X: 3 groups of rows, each row roughly a mix of its group's hidden directions
X (97 x 10)
22  43  -7  -12  32  1  -21  31  -8  22
0  17  41  18  4  -43  3  -18  12  -30
-46  38  17  -6  -1  14  10  20  -16  -25
-19  1  15  -37  40  6  0  -33  22  17
-47  -2  27  -8  11  2  4  34  -30  16
-14  7  4  -28  7  -23  24  -7  -54  17
20  5  4  24  -16  -34  -1  -38  27  -29
-23  -29  26  -7  -46  27  -5  -7  22  -5
-6  45  5  -11  39  10  18  -23  -26  10
-25  22  22  -37  31  19  12  -22  21  9
21  18  -19  3  57  -11  22  -1  14  -15
25  -23  -16  -21  -3  26  17  -2  49  -14
-31  16  5  49  39  -11  -7  4  8  -9
17  23  16  -51  32  -7  19  8  -1  18
-17  17  -9  -15  -39  -33  -33  22  -17  -9
-28  0  37  -27  -9  22  -3  37  -21  15
8  -10  -10  49  -10  -28  -16  -15  -15  -34
-14  -14  4  18  -9  14  17  49  -5  -41
-31  -1  -25  0  -42  -29  -9  -31  12  11
-4  11  10  -14  24  34  -1  51  26  5
-37  -20  -18  18  46  16  21  7  -13  6
-8  26  18  -15  46  30  29  4  9  -14
-23  29  -8  -31  1  7  -38  4  37  -10
27  57  -4  -6  20  -6  7  5  -30  -2
-32  7  11  13  -21  4  -30  -41  27  17
-3  -42  17  24  4  -11  36  -8  -36  8
-8  14  32  -16  -15  51  26  17  6  8
-9  -58  9  12  2  8  -33  -2  -10  21
1  -12  -17  -12  -44  -33  0  16  -39  11
41  -24  -26  34  21  1  14  2  -27  2
-4  -50  -6  6  45  11  -22  1  2  16
-42  2  -5  13  4  -9  45  -26  22  13
-15  26  4  -20  38  25  -5  21  27  -29
-7  -21  33  4  0  25  7  5  -52  -23
-14  -38  -21  10  35  -14  -13  -11  27  30
-9  5  -14  10  -15  5  -19  29  -57  18
4  -6  -20  28  4  -53  4  -25  25  15
19  -30  21  0  37  38  -10  21  -20  -5
-6  1  25  -14  -54  -6  31  17  15  -13
-2  -28  -12  9  -25  -8  0  52  -10  -31
2  -18  0  16  -51  -13  0  41  -7  -20
0  -38  1  9  9  11  -7  -24  -44  -33
9  32  -5  32  24  41  -5  0  26  -20
27  -14  15  25  -51  -6  -3  -23  18  12
27  -9  -21  -16  5  45  -1  -29  7  -31
28  -29  -21  -3  29  26  -15  -23  -11  -32
3  -2  2  -21  -27  -37  2  41  -31  -13
47  -10  -22  16  8  -25  -25  -16  -8  -27
45  -3  -32  1  22  -17  -35  -4  3  -21
8  -13  -60  6  22  18  7  2  -17  19
6  -2  -26  -28  29  -4  8  -34  -29  33
1  26  4  -9  13  10  -23  48  -34  20
-4  26  -1  15  -25  -23  45  -32  16  -7
16  -17  -13  18  -16  16  13  51  4  -33
-7  -52  16  -16  -22  36  -14  -7  4  -13
-12  19  4  31  40  37  -5  -21  20  -12
43  -22  -39  -12  -1  29  -21  2  10  -4
-23  -37  1  -6  -2  47  -17  25  -19  5
2  -31  -26  0  -2  -22  -57  -2  -5  7
27  -24  -7  33  11  20  34  -26  -13  22
52  -13  -2  -7  2  2  -38  -11  14  -27
-6  -36  24  5  -45  6  11  2  35  4
9  -20  -26  -16  2  0  -62  14  0  6
5  42  -2  16  -39  -20  -17  16  -28  -9
-24  -25  21  -27  3  -15  6  43  5  -31
0  -48  13  4  34  31  -15  10  4  22
21  9  -17  19  -14  -57  -22  -4  14  9
29  37  17  12  -30  -34  -3  24  4  5
-15  -40  30  -3  10  -8  -8  -41  -21  -18
22  38  6  -28  23  -17  -20  -1  -27  27
-48  -9  3  -5  -1  4  -27  27  21  -33
26  40  22  1  -40  -28  0  4  -15  7
-32  9  2  -2  -11  13  5  39  -43  26
35  -35  -19  18  33  -15  -26  -15  1  -8
-17  14  -11  17  15  3  40  15  49  -5
-28  20  -10  -11  -10  -35  -25  12  -44  -7
-24  26  17  -15  2  -11  -12  52  -22  13
-17  12  37  -8  -49  22  8  15  -21  4
-15  48  -10  -28  -26  -15  -15  28  -10  -6
33  2  -28  29  -11  -19  18  18  16  -37
-32  27  17  33  3  -12  -16  27  -33  9
48  -28  -4  -4  12  8  -1  7  45  1
12  -3  -22  -7  -3  -22  -7  -56  -26  20
29  13  -19  7  3  31  -4  -35  34  26
-16  28  -4  49  29  -11  -1  25  18  -12
11  -3  -16  12  -9  -33  1  -61  -3  -1
-39  -22  17  -14  28  28  -4  27  -12  22
-26  -31  21  30  6  12  -19  -16  40  -11
-11  -12  -32  31  13  27  -2  33  -9  -33
-21  -26  -10  -4  4  11  -3  -27  -45  -36
42  1  -35  -11  16  23  -26  -5  28  6
29  -6  12  27  -27  -40  0  16  -33  -6
21  -15  -42  -18  34  16  12  16  -27  11
12  -6  -43  -9  -47  20  11  13  -3  19
0  1  -30  43  -35  -12  1  -23  26  -9
-39  5  -36  -13  7  -40  -26  3  -4  10
-4  -27  1  -22  -21  -51  -33  11  -5  2
which group is each row in? (one row of each group first)
1  -15  -41  12  -22  30  -25  -26  19  20 -> T
42  -18  23  18  -6  19  1  2  37  26 -> C
27  27  1  -18  -46  -29  1  11  -20  14 -> Y

-7  -34  -15  -42  -29  14  25  11  14  17 -> Y
13  54  -13  0  -3  -38  19  6  13  -10 -> C
-11  7  -37  -1  -17  18  6  30  -35  34 -> T
11  20  24  18  15  -8  -25  -47  25  17 -> Y
35  1  6  7  -30  29  22  -36  10  -24 -> C
20  1  8  -29  1  -34  5  -45  -29  7 -> T
-1  -20  -20  27  9  -31  18  -43  26  8 -> C
9  -27  -19  -18  -24  39  -34  -24  7  -7 -> C
13  -15  34  -50  -35  1  7  -7  -6  -3 -> T
